rotation steps, each row followed by its count of steps
The counts run from 0 to 338.
[ 2.01  2.71 -0.21 -1.32  2.01  2.65  1.65  1.39 -0.44  0.99 -0.87 -0.93
  2.78 -0.55  0.12 -1.58  1.71  1.15 -0.63  0.37 -0.52 -0.49  0.80 -1.56
 -0.26  0.85  0.08  1.87 -1.26 -1.83 -0.75  0.11 -0.16  0.27 -0.38 -0.04
 -0.02 -1.14 -1.18  0.24 -0.37 -0.31  2.24 -1.03  1.73  0.26  0.16 -1.56
 -1.34  0.67 -0.95  3.07  0.23  1.45 -1.12  0.09 -0.43 -0.69  0.05 -0.85
  0.21  0.10  0.68]
133
[-0.32  0.81 -0.85 -0.74  1.84 -1.24 -1.71  0.21 -1.60 -1.65 -0.57 -0.05
  0.85 -2.20 -0.63  0.49 -1.04  1.16  0.97 -0.73 -0.97  0.16  0.15  0.19
 -1.64  0.34 -0.70  2.05 -1.63  0.34  0.25 -0.13 -3.30  1.65  1.09  0.55
 -0.78  0.09 -1.02  1.96  2.13  0.27 -0.21 -0.02  0.25  0.17  2.43 -1.49
  0.95  0.39  1.33  1.40  1.49  0.60 -0.43  0.88 -1.07 -0.45  0.60 -2.36
 -0.23  1.94 -0.37]
44
[-0.10  0.93  0.23  0.82  1.96  0.59 -1.28 -0.32  0.28  0.45 -2.11 -0.64
  1.93 -0.66 -0.68 -1.15 -0.24  1.36 -0.28 -2.10 -0.30 -0.79  0.38 -1.52
 -1.63  0.59 -0.07  2.92 -0.96 -1.12 -0.95 -1.45 -0.03 -0.92 -0.19 -0.42
  1.26 -0.18 -1.51  1.69  2.38  2.16  0.70 -0.57 -1.16 -1.36  1.10 -0.86
  0.04  1.03 -0.18  1.44 -1.74  0.08  1.13 -0.96  1.93  0.60 -1.14  2.74
  0.36 -0.59  1.77]
120
[-0.46  2.38 -1.39  1.26  1.66 -0.01 -0.80  1.49 -0.24 -1.03 -1.94 -1.60
  0.58  1.42 -1.03 -2.84  0.57  1.84 -0.71 -1.03 -0.27  1.05  0.62 -0.48
 -0.30 -0.83 -1.11  0.58 -0.18 -1.06  0.76 -0.48  1.90 -0.04  0.91 -0.93
  0.31 -0.07 -1.14  3.06  1.55  0.91  0.92  2.26  2.25 -0.40 -0.22  0.80
 -1.38  2.12 -1.52  0.67 -0.81  0.47 -0.41 -1.26  1.07  0.62  1.07 -1.39
  1.53  0.75  0.92]
315
[-0.83  1.51 -0.27  0.43  2.26  0.03  0.22  0.39 -2.55  0.37 -0.84 -0.11
  2.72 -0.87 -1.02 -2.54  0.52  0.27 -0.37  1.11 -0.30  0.50 -1.26 -0.14
 -1.55  0.29 -1.99 -0.15 -1.74 -1.89  0.31  0.33 -1.65  1.50  0.35  0.22
  0.00 -0.21 -0.92  2.34  2.44  1.06  1.17 -1.18 -0.05 -3.33  0.78  0.56
 -1.45  0.77 -0.24 -0.66 -1.88  0.75  0.71  1.10 -0.20  0.85  0.03  0.23
  1.65 -0.86  0.22]
218
[ 0.36 -0.81 -0.56  1.99  2.43  1.29  0.75  1.49  0.44  0.08 -3.15 -0.45
  1.77 -0.27 -2.38 -0.14 -0.14  0.69 -1.04  0.28 -0.85 -0.85 -0.45  0.77
  1.28  1.72 -1.22  1.79  0.21 -0.29 -0.84 -0.97 -0.83  0.55  0.33  0.30
 -1.07 -1.09 -0.14  1.30  2.97  0.69  0.85  1.05  0.83 -0.70 -0.05 -0.14
  0.98  2.80 -0.70 -0.74  2.17  0.71 -2.26 -0.39 -0.49  1.66 -0.64 -1.80
 -0.08  1.27  1.03]
55
[ 0.22  0.48 -1.43  0.86  2.53  1.03 -0.41  0.85  0.33 -0.58 -2.00 -0.04
  2.74  0.13 -1.67 -0.61 -0.46  1.39 -0.45  0.03  0.69  0.06  1.22  0.05
 -0.32  0.64 -1.38  1.33  0.43 -0.11  0.01 -0.02  1.02  0.86  1.85 -0.41
 -1.29 -1.26 -0.82  2.69  2.35  1.57  0.59  2.04  1.68 -0.39 -0.32  1.02
 -0.39  1.70 -0.77  0.06  1.10  0.36 -1.96 -0.93  0.70  1.20 -0.59 -3.44
  0.07  0.68  0.39]
186
[-0.23 -0.11 -0.68  0.13  2.39 -0.62  0.37  1.20 -2.40 -0.93 -1.52 -0.18
  0.81 -0.75 -1.75  0.99 -0.33  0.48  1.38  0.60 -0.95 -0.83  0.84  1.12
 -0.04  0.39 -0.86  2.39 -0.38 -0.35 -0.89 -1.26 -1.72  0.15  2.01  0.06
  0.16 -0.31 -0.52  1.32  3.02 -0.43  0.11  0.53  1.83 -0.76  1.85 -1.96
  1.01  1.23  0.93  1.63  1.31  1.53 -0.16  1.18 -1.08 -0.72  0.79 -2.00
 -0.53  2.79  0.54]
48
[-0.51 -1.79  1.38 -1.94  2.03 -0.19  0.54  0.34 -2.76 -0.89  0.11  1.99
  1.57 -1.14 -1.21 -1.30 -0.37  2.48 -2.71  0.09  0.35 -0.58 -0.94 -0.61
 -0.08  0.20 -1.38  0.97 -2.11 -1.55 -0.38 -0.60 -1.65  0.81  0.95  0.06
  0.38  0.15 -1.13  1.12 -0.31  1.24  0.63 -0.62  2.75 -1.88 -0.06 -0.32
  0.47  1.76  1.51 -0.29 -1.33  0.30 -0.03 -0.17 -1.79  0.28 -0.22 -1.02
 -0.15 -0.40 -0.05]
226
[-1.12 -1.36  0.69 -0.28  0.39  0.33 -0.54  1.43 -1.11 -1.24 -2.18 -1.24
  2.29  0.83 -1.18 -0.75 -2.31  0.92 -1.61 -0.96 -2.87  0.06  0.87 -0.69
 -1.08 -1.52  1.22 -0.91  0.74  0.91 -0.55 -1.50  0.56 -0.74  1.17 -1.89
 -1.37  1.20 -0.19  1.32  0.04  0.35 -0.79  1.10  1.58 -1.23  1.48 -0.72
 -1.21  2.50  0.94  2.44  0.92  1.39 -0.84  0.01 -0.66  0.45  1.24 -1.35
 -0.35  0.98  0.60]
196
[ 1.19  0.93  0.51 -1.45  1.60 -1.02 -0.38 -0.68 -1.83 -0.68 -0.37  1.47
  1.40 -0.54  1.93 -2.56  1.04  2.10  0.70 -0.49  0.03 -1.49  0.78 -0.22
  0.88 -1.50  0.96  1.28  0.72 -0.70 -1.06 -0.59  0.98  1.33  1.11 -3.10
 -1.57 -0.17 -1.57  1.39 -0.59  1.11  1.37 -0.06  1.35  0.71 -0.30 -0.73
 -0.76  0.58 -0.56  2.10 -0.08  1.81 -0.27  1.17 -0.20  0.29  0.65 -0.87
  0.02  2.53  0.95]
280
[-0.51  1.77 -1.09  0.52  1.05 -0.73 -1.40  0.22 -0.48 -1.73 -1.17 -0.52
  2.06  0.11 -1.29 -2.37 -1.45  1.95 -1.11 -2.65  0.02  0.83  0.35 -0.98
 -1.49 -0.70 -1.02  0.09 -0.36  0.33  0.99  0.29  1.08  0.62  1.76 -0.55
 -1.29  0.31 -0.61  3.39  2.08  2.13  0.55  1.08  0.58 -0.87  0.59  0.77
 -0.94  1.93 -0.20  0.45 -0.33 -0.48 -1.66 -1.72  1.31  1.24  0.07 -0.83
  0.92 -0.90  0.26]
319
[-0.61  0.38  0.57  0.01  0.71 -0.44 -2.23  1.07  0.25 -0.82 -1.37 -0.67
  0.97  1.31  1.12 -0.31 -0.52  1.63 -0.05  0.31 -1.83 -0.61  0.91 -1.26
 -1.62 -1.07  0.56  2.33 -2.35  0.31 -2.40 -2.48 -0.07 -0.53 -0.03 -1.70
  0.52  0.65 -0.78  1.00  0.67  0.83 -0.79 -0.34 -0.70 -0.52  3.03 -2.93
 -0.49  0.00  1.86  2.10 -0.48  2.02  0.34  0.31 -0.15 -0.97  0.30 -0.04
 -0.64  2.15  1.38]
245
[ 0.04  0.94 -1.10  0.06  2.39 -0.62  0.89  1.30 -2.04 -2.17 -0.49  0.46
  0.70  0.25 -1.97 -1.11  1.58  1.66  0.52 -0.03  0.15  0.31  1.31 -0.42
  0.24 -0.12 -1.28  2.00 -1.90 -1.06  0.13 -0.18 -0.02  0.36  2.00 -0.17
 -0.09  0.49 -0.52  1.19  1.66  0.32  1.44  1.17  3.21  0.17  0.72 -0.99
  0.86  1.48 -0.84  0.80  0.81  2.03 -1.34  0.73 -0.69 -0.36  0.56 -3.35
  0.86  1.79  0.04]
180
[-0.54  0.89 -0.89  1.66  1.87  0.88 -1.06 -0.19 -1.19 -0.01 -1.08 -0.64
  0.72 -2.00 -0.38 -1.07  0.51  0.27  0.36 -0.77 -3.48  0.52  0.27 -0.67
 -0.64 -0.36  1.11  1.10 -0.09 -1.63  0.89 -0.62 -2.13  0.42 -0.54 -0.61
  0.83  0.75 -1.78  1.72  0.93 -0.15  0.98  0.23 -0.19 -0.02  1.13 -1.64
  0.11  0.75 -2.23  2.30 -0.44  2.00  1.85  1.37  0.25  2.20  1.67 -0.13
  2.10  1.61  1.27]
166
[ 0.76  2.35 -0.88 -3.56  0.83  0.51 -1.00  1.96 -0.20  0.30 -0.63  0.29
  0.83  0.03  1.88 -0.93 -1.26  2.48 -1.14  0.06  0.87 -1.33 -0.08  0.79
  0.53 -0.08 -1.10 -0.34 -1.29  0.89 -0.66 -0.97 -1.31  1.93  1.20 -0.97
 -0.88 -0.89 -1.65  3.07  0.73  0.69  0.67 -0.34  0.49  0.82  1.03 -1.03
 -1.71  0.02  0.36  1.01  2.07  0.99 -1.35 -1.15 -1.34 -0.26  0.29 -1.30
 -0.99  0.57  0.38]
142
[-0.33 -0.43  0.30  1.24  1.70 -0.19  0.60  1.83 -1.36  0.47 -1.58  1.58
  0.93  1.08  0.40 -1.95  0.29  1.09 -2.83  2.44 -2.09 -0.55 -0.52  0.24
  1.00  0.33 -0.21  0.74 -0.85 -1.78 -2.23 -1.26  0.08  0.57 -0.21 -1.90
 -0.37 -0.78  0.27  1.28 -0.04  0.94  0.87 -0.98  0.11 -1.87  0.13 -0.85
 -1.15  0.68  1.50 -0.26 -1.08  1.98 -1.35  1.00 -1.25  1.93 -0.77 -1.66
  0.34  2.02  0.87]
101
[ 0.81 -0.08  1.17 -1.33  0.80 -0.44 -1.12 -1.16 -1.77 -1.62  0.51  1.02
  0.87 -2.14  0.71 -2.56  0.23  1.99 -0.85 -2.19 -1.71 -0.47 -0.28 -1.77
  0.45 -1.57  1.08  0.89 -0.01 -0.88  0.76 -0.39 -1.30  1.55 -0.26 -1.67
 -0.80  0.67 -2.04  0.33 -1.61  0.17  0.51 -0.11  2.24  1.34 -0.12 -1.25
  0.30  1.96 -0.94  2.07  0.04  0.98 -0.03  0.62 -0.68  1.02  2.13 -0.30
  1.27  1.77  1.19]
30
[ 0.20 -0.49  1.53 -0.44  1.40  0.75 -2.15 -0.77 -1.04  0.08 -1.40 -1.06
  0.26 -2.58 -0.15 -0.89 -0.13  1.15  0.34 -1.64 -2.92 -0.79 -0.80 -0.51
 -0.06 -0.87  1.13  1.08 -0.32 -0.53  0.60 -1.66 -2.68  1.08 -1.45 -0.69
  0.75  0.69 -2.67  0.22 -0.10 -0.34  0.08  1.16  0.84  0.40  0.21 -0.62
  0.37  1.90 -1.54  1.99  0.89  1.30  1.93  0.99 -0.43  0.87  2.30 -0.21
  0.91  1.59  1.30]
162
[-1.59  0.06 -0.18  0.80  0.73  1.09 -1.07  1.94  0.34 -1.52 -1.96 -1.84
  1.31  1.25 -0.99 -2.18 -0.31  1.37 -2.41 -0.06 -2.68  0.65 -0.05 -0.80
  0.00 -1.79 -0.01 -1.21 -0.87  0.09  0.37 -1.36  0.89 -0.46  0.18 -1.19
 -0.59  1.90 -0.79  1.77 -0.10 -0.03  0.05  1.96  1.28 -0.31  1.10 -0.45
 -1.35  2.60 -1.23  0.70  0.09  2.01  0.00 -0.75 -0.59  0.73  2.17 -1.25
  1.11  0.73  1.14]
65
[-1.42  1.84 -0.26  1.36  0.43  0.15 -0.77  1.29  0.17 -0.91 -3.22 -2.48
  1.36  1.22 -0.48 -3.17 -0.12  0.85 -1.98 -0.72 -2.00  0.67 -0.79 -0.32
 -0.38 -1.36  0.23 -0.23  0.52 -0.92  0.02 -0.76  1.59 -0.54  0.07 -1.54
 -0.99  1.26 -0.74  2.70  0.55  0.37  0.17  1.23  0.88 -0.96  0.48  0.20
 -1.41  2.63 -0.83  1.16 -0.92  0.45  0.16 -0.86  0.23  0.83  1.78  0.20
  0.89  0.41  1.06]
68
[ 1.27  1.09  0.14 -1.46  1.50  2.34  1.26  1.07 -1.00 -0.61  0.12  0.27
  2.59 -0.45 -0.69 -0.93  1.33  1.46 -0.66 -0.67 -0.74 -0.72  1.28 -2.65
 -0.21  0.31  0.36  1.79 -2.57 -1.17 -0.71 -0.56 -0.96 -0.33  0.12  0.14
  0.25  0.70 -1.33 -0.42 -0.45 -0.14  2.00 -1.43  1.79  0.44  1.01 -2.82
 -0.17  0.65 -0.96  3.22  0.48  2.37 -1.06  0.18 -0.85 -0.66 -0.02  0.02
  0.11 -0.56  0.58]
130
[ 2.33  2.28 -0.20 -0.78  1.68  0.97 -0.54  1.44  0.32  0.66 -1.25 -0.51
  1.79  0.48  0.01 -1.50  0.00  1.04  0.08 -0.27 -0.51 -1.00  0.03 -0.57
  0.11  1.08 -1.29  0.65 -2.74  1.03 -1.19 -0.83 -1.54  1.95 -0.73 -0.47
 -0.81 -1.43 -0.25  0.36  2.54  0.81  1.68 -1.33 -1.53 -0.30  1.18 -1.07
 -1.18  0.45 -0.49  0.18  3.13  1.27 -3.02  0.17 -0.21  0.63 -1.58 -0.45
  0.10  0.21  0.87]
7
[ 1.36 -0.06  0.43 -0.90  1.91 -0.98  0.15  0.64 -1.80  0.34 -1.12  0.68
  1.24 -0.17  1.23 -1.78 -0.83  1.34  0.21 -0.24 -0.73 -2.64  0.54  1.03
  1.56 -1.29  0.35 -0.05  1.28  0.50 -1.15 -2.02  1.31  1.41  1.31 -2.88
 -0.75 -1.36 -0.37  1.89  1.83  1.39  0.70  0.00 -0.24 -0.57  0.22 -0.73
 -1.86  1.36 -0.64  1.05  0.68  1.62 -0.48  0.48 -0.08  1.51 -0.03  0.46
  0.48  2.43  2.13]
150
[-0.35  0.98 -0.64  0.09  1.28  0.57 -1.11  1.81 -0.03 -1.14 -1.57 -0.40
 -1.18  1.48 -1.31 -1.68  0.94  2.17 -1.11 -0.88 -1.50  0.38 -0.15 -0.47
  1.47 -0.10 -1.79  0.83 -2.50 -0.75  0.23 -1.21 -1.07  0.47  0.00  0.04
  0.93  1.41 -1.54  1.30  0.78 -0.37  1.03  2.00  3.02  0.94  0.20 -0.71
  0.97  2.07 -1.53  0.04  2.07  1.50 -1.04 -0.55 -0.98  0.46  1.00 -2.61
  1.09  0.47  0.66]
309
[ 1.29  1.12  0.78 -2.10  1.33 -1.39 -0.31 -0.47 -2.14 -0.77 -0.53  0.97
  0.97 -0.52  2.07 -2.55  0.86  2.32  0.05 -0.93  0.22 -1.61  0.30 -0.01
  1.05 -1.62  0.78  1.38  0.46 -0.82 -0.74 -0.49  0.82  1.33  1.01 -3.05
 -1.28 -0.21 -1.59  1.46 -0.95  1.05  1.15  0.09  1.96  0.93 -0.41 -0.92
 -0.81  0.95 -0.42  2.44  0.08  1.78 -0.40  0.72 -0.50 -0.30  1.22 -0.86
 -0.36  2.36  0.86]
279
[ 0.62  1.16 -0.98  0.79  3.16  0.16  0.27  1.28 -0.73 -1.10 -1.75 -0.63
  2.62 -0.25 -1.96 -0.96  0.66  1.36 -0.07 -0.21  0.50  0.11  1.14  0.25
 -0.43  0.59 -1.32  1.88  0.00 -1.01  0.17  0.49  1.40  0.88  1.33 -0.22
 -0.92 -1.57 -0.44  1.85  1.85  0.58  1.04  2.18  2.67 -0.72 -0.57  0.90
 -0.80  2.06 -0.49  0.40  0.61  0.64 -1.66 -0.30  0.38  0.22  0.11 -3.49
  0.49  1.27  0.20]
184
[ 1.59 -0.34  0.52 -0.20  2.20 -1.08 -0.03  0.18 -1.57 -0.01 -0.98  0.80
  1.68 -0.47  0.89 -1.85 -1.00  1.28  0.12 -0.51 -0.89 -2.60  0.32  0.88
  1.59 -1.02  0.68 -0.22  1.32  0.54 -0.66 -1.73  0.98  1.50  1.14 -3.04
 -1.10 -1.27 -0.21  1.49  1.95  1.62  0.68 -0.13 -0.88 -0.79  0.18 -0.50
 -1.49  1.24 -0.69  0.55  0.69  1.51 -0.83  0.77  0.03  2.00 -0.22  0.65
  0.61  2.45  2.05]
151
[-0.72  0.65  0.23 -0.99  0.43 -1.00 -1.38 -0.22 -1.00 -1.35 -1.79 -0.42
  1.85  0.06 -0.95 -1.88 -1.86  1.94 -0.42 -3.46  0.84  0.33  0.04 -1.07
 -1.30 -0.88 -1.09  0.64  0.16  0.47  0.33 -0.14 -0.15  0.02  2.01 -1.00
 -1.45  1.02 -1.29  2.80  1.52  2.09  0.05  0.80  1.95 -0.94  0.65  0.54
  0.24  2.40  0.78  1.27  0.64 -1.24 -1.21 -1.68  0.49 -0.19  0.33 -0.33
 -0.62 -0.88  0.28]
322
[ 0.25  1.27 -0.36 -3.02  0.33 -0.25 -0.21  0.03 -0.98 -1.09  0.04  2.00
  0.42 -0.63  1.71 -2.51 -0.91  3.29 -2.40 -1.41  0.24 -1.18 -0.41 -0.29
  1.27 -0.86 -0.16 -0.08 -0.83 -0.27  0.09 -0.39 -0.86  1.12  1.48 -1.69
 -1.31  1.01 -1.45  2.72 -0.60  1.39  1.38 -1.22  1.10  1.40  0.41 -1.58
 -0.30  0.72 -0.34  1.29  0.40  0.88 -0.77 -1.18 -1.31  0.96  0.14  0.03
  0.03 -0.17  0.21]
274
[-0.37 -0.32 -0.10  1.00  1.15  1.17 -2.72  0.18  2.29  0.09 -1.50  1.71
  2.45  0.06  1.44 -0.95 -0.46  2.60 -2.47  0.87 -0.64  0.11 -0.02 -1.52
 -1.16  0.70 -0.27  2.27 -0.37 -0.79 -1.78 -0.63 -0.17  0.67 -0.49 -1.40
 -0.97 -0.99 -1.79  2.17 -0.77  2.29 -0.17  0.31 -0.20  0.52  0.13 -0.56
  0.01  0.51  1.66 -0.02 -1.11  0.27 -0.81 -0.83  0.40  1.76 -0.77 -2.03
 -0.94  1.60  1.31]
237
[ 0.58  1.91 -0.88 -1.19  2.58  3.14  1.41  1.41 -0.18  0.97 -1.33 -0.76
  2.06 -0.73 -0.15 -1.64  0.70  1.48 -1.75  0.70 -0.32 -1.44  0.39 -0.24
  0.79  0.25 -0.10 -0.27 -0.57 -1.36  0.19 -1.20 -0.03  0.19  0.03 -0.02
  1.01 -0.31 -1.69  1.82  0.83 -0.07  2.01 -0.07  1.15 -0.55 -0.09 -1.04
 -2.20  1.10 -2.69  1.57 -0.41  1.97  1.18 -1.11 -0.13  0.38  0.48  0.87
  0.89 -0.98  1.58]
265
[ 0.37  1.04 -1.12  0.53  2.90 -0.44  1.06  1.23 -1.89 -2.15 -0.32  0.23
  1.26  0.20 -2.12 -1.17  1.37  1.62  0.10  0.04 -0.14  0.15  1.62 -0.55
 -0.11 -0.07 -1.00  1.90 -1.76 -1.02  0.32  0.03  0.69  0.66  1.60 -0.19
 -0.32 -0.08 -0.17  1.09  1.74  0.24  1.24  1.37  2.83 -0.01  0.47 -0.65
  0.24  1.63 -0.63  0.76  0.57  1.93 -1.43  0.46 -0.62 -0.19  0.44 -3.49
  1.20  1.60  0.00]
181
[ 0.61  0.93 -0.99  0.74  3.31 -0.29  0.88  1.27 -1.08 -1.46 -1.21 -0.36
  1.99 -0.25 -2.10 -1.15  1.06  1.48  0.01 -0.17  0.23  0.20  1.05 -0.12
 -0.33  0.17 -0.94  1.98 -0.74 -1.19  0.38  0.52  1.45  0.80  1.35 -0.05
 -0.79 -1.19 -0.06  1.36  1.60  0.33  1.31  1.81  2.73 -0.59 -0.37  0.69
 -0.64  2.11 -0.44  0.69  0.26  1.18 -1.63 -0.03  0.13 -0.17  0.28 -3.56
  0.77  1.65 -0.04]
183
[ 1.15  0.55  0.44 -2.87  1.77 -1.29  0.20  1.68 -2.28 -0.33 -0.68 -0.35
  0.81 -0.38  1.00 -1.73 -1.43  2.03 -0.60 -0.11 -0.67 -2.55  0.20  1.27
  0.83 -1.38  0.25 -0.46 -0.07  0.71 -0.69 -1.76  0.83  1.49  1.22 -2.18
 -0.48 -1.17 -0.21  1.75  0.88  0.25  0.39  0.15  0.73 -0.99  0.65 -0.99
 -2.83  1.16  0.49  1.66  0.79  1.43 -0.37  0.07 -1.28 -0.69  0.90 -0.20
  0.03  2.47  0.87]
147
[ 0.42 -0.07  0.97  1.32  1.51 -0.91 -1.03  1.22  0.14  0.65 -2.50  0.69
  0.33  0.96  0.90 -2.55  0.27  1.79 -3.05  1.04 -1.33 -0.78 -1.71  0.31
  0.82  0.89 -0.84  1.72 -1.18 -1.56 -2.42 -1.07  0.36  1.36 -1.29 -1.66
 -0.42 -1.38 -0.28  1.28  0.34  1.47  0.50 -0.28 -0.36 -1.30 -0.59  0.31
 -0.72  1.46  1.42 -1.42 -0.65  0.23 -1.91  0.13 -0.56  1.87 -0.92 -1.33
  0.02  1.91  0.92]
104
[ 0.87  1.08 -0.09 -3.30  1.42 -0.79 -0.31  1.70 -1.71 -0.75  0.28  0.43
  0.77 -0.30  1.19 -1.27 -1.73  2.66 -1.01 -0.03 -0.47 -1.93  0.55  0.94
  0.64 -1.42 -0.20 -1.25 -1.36  1.28 -0.35 -1.57 -0.10  1.77  1.34 -1.44
 -0.67 -0.52 -0.35  2.28  0.73  0.33  0.48 -0.36  0.54 -0.27  1.66 -1.36
 -2.65  0.46  0.74  1.18  1.43  1.92 -0.74 -0.32 -1.77 -0.39  0.61 -1.18
 -0.13  1.52  0.48]
145
[ 0.39  0.04 -0.08 -0.78  2.20 -0.43 -3.18 -1.52 -0.15  0.52 -1.30  0.65
  1.81 -2.24  0.83 -0.03 -1.13  1.34  1.60 -1.26 -0.64 -1.17  0.45  0.21
 -1.01  0.25  0.09  1.65  0.06  0.85 -0.56 -0.38 -2.48  2.27  0.21 -1.43
 -1.32 -0.54 -2.39  1.84  1.85  1.69  0.42  0.77 -1.46  0.35  0.66 -0.21
  0.62 -0.17 -0.20  1.02  1.96  0.86  0.18  1.27  0.49  1.48 -0.37 -1.67
 -0.84  1.65  0.42]
288
